In the data rows, zero lies at 7.5, halfway between 7 and 8.
Here are some points:
[ 5.  8.  5.  5.  8. 12.  6.  2.  7.  9.  7. 12.]
[ 4.  6.  7.  5.  8.  7.  7.  4.  7.  9.  8. 11.]
[ 7.  8.  4.  6.  7.  9.  6.  4.  7.  9.  6. 11.]
[ 6. 10.  5.  4.  8. 10.  7.  2.  8. 11.  8. 12.]
[12. 14.  6. 10.  9.  8. 11.  8.  9.  9.  6.  6.]
[10.  6. 10. 11.  7.  3.  9. 13.  8.  5.  9.  0.]
[ 8. 14. 10.  8.  9. 11. 10.  5.  9. 10.  7. 10.]
[ 5.  6. 14.  6.  7.  9.  9.  8.  7. 10. 10. 12.]
[8. 8. 3. 6. 8. 9. 5. 4. 7. 6. 6. 7.]
[4. 1. 9. 6. 7. 5. 7. 8. 7. 7. 9. 9.]
[11. 11.  5. 10.  8.  8.  7.  8.  9.  6.  5.  4.]
[10. 12.  7. 10.  9.  6. 10.  9.  9.  8.  6.  4.]
[ 9. 11.  8.  8.  8.  7. 10.  7.  9. 10.  8.  8.]
[ 8.  8.  2.  7.  7. 10.  4.  3.  7.  6.  7.  8.]
[10.  7.  2. 10. 10.  7.  4.  9.  7.  2.  5.  2.]
[11.  9.  0.  9.  8.  9.  5.  5.  8.  6.  4.  6.]
[ 7.  9. 13.  7.  6.  7. 11.  9.  8. 12.  9. 11.]
[9. 6. 0. 8. 7. 8. 3. 5. 6. 5. 5. 6.]
Then 10 other points, each followed by its number:
[ 3.  3. 10.  6.  7.  6.  7.  8.  6.  7.  9.  8.] 0
[ 9.  5. 12. 10.  8.  4. 10. 14.  9.  7.  9.  3.] 1
[ 6.  5. 10.  8.  6.  6.  8. 10.  7.  7.  9.  7.] 2
[6. 5. 3. 6. 9. 9. 5. 5. 7. 6. 6. 9.] 3
[ 2.  3. 11.  3.  6.  8.  7.  5.  6. 10. 10. 13.] 4
[ 7.  1. 11. 10.  8.  4.  7. 14.  6.  2.  7.  1.] 5
[ 8.  9. 13.  8.  8.  8. 10. 10.  7.  8.  8.  9.] 6
[11. 12.  6.  9.  9.  7.  9.  8.  9.  7.  5.  6.] 7
[ 7. 12.  5.  5.  8. 11.  7.  2.  8. 10.  7. 11.] 8
[ 9. 15. 14.  8.  8.  7. 14.  8. 10. 15. 10. 12.] 9
Which of these numbered points is nearest to each point below, ignoring the 3 directions in which the first points spread most? Its number follows each.
[8. 5. 5. 9. 8. 6. 5. 9. 7. 5. 8. 3.] > 8
[5. 1. 3. 8. 7. 6. 3. 7. 6. 3. 7. 4.] > 0
[11. 10.  4. 10.  8.  7.  6.  9.  7.  4.  5.  2.] > 4
[ 1.  3. 12.  3.  6.  7.  8.  5.  7. 10. 11. 13.] > 8
[ 9. 12. 10.  6.  6.  8.  9.  6.  7. 12.  9. 12.] > 9
[ 7.  7.  9.  7.  8.  9.  7.  8.  7.  7.  8. 10.] > 6
[5. 2. 8. 7. 8. 8. 6. 8. 6. 5. 8. 7.] > 5
[ 2.  3.  8.  3.  7.  9.  6.  3.  7. 10. 10. 13.] > 8
[ 8.  8. 12.  9.  7.  4. 10. 12.  8.  8.  8.  5.] > 4
[8. 5. 1. 8. 8. 6. 4. 6. 7. 3. 4. 4.] > 7
[ 4.  8. 15.  6.  8.  6. 13.  8.  8. 12. 10. 11.] > 0
[9. 9. 8. 8. 7. 6. 8. 8. 7. 8. 7. 7.] > 4
[ 5.  7.  5.  5.  8.  9.  6.  3.  7.  9.  7. 12.] > 7
[10.  6.  2.  9.  9.  8.  3.  8.  6.  3.  5.  5.] > 6
[8. 5. 3. 7. 7. 6. 4. 5. 7. 6. 6. 7.] > 9
[11. 12.  8.  9.  9.  7.  9.  9.  9.  8.  8.  6.] > 8
[12.  9.  8. 10.  9.  7.  8. 11.  8.  5.  6.  4.] > 6
[ 3.  3. 14.  6.  7.  7.  9. 11.  5.  7.  9.  9.] > 5
[ 4.  7. 10.  5.  8. 10.  9.  5.  8. 10.  8. 14.] > 3
[ 9.  9.  2.  6.  8. 12.  4.  3.  7.  6.  5. 10.] > 6
[4. 1. 5. 7. 8. 8. 4. 7. 7. 3. 7. 5.] > 5
[7. 5. 5. 8. 7. 7. 5. 8. 7. 5. 8. 6.] > 2
[12. 13.  9. 10.  8.  5. 10. 10.  8.  7.  7.  3.] > 8
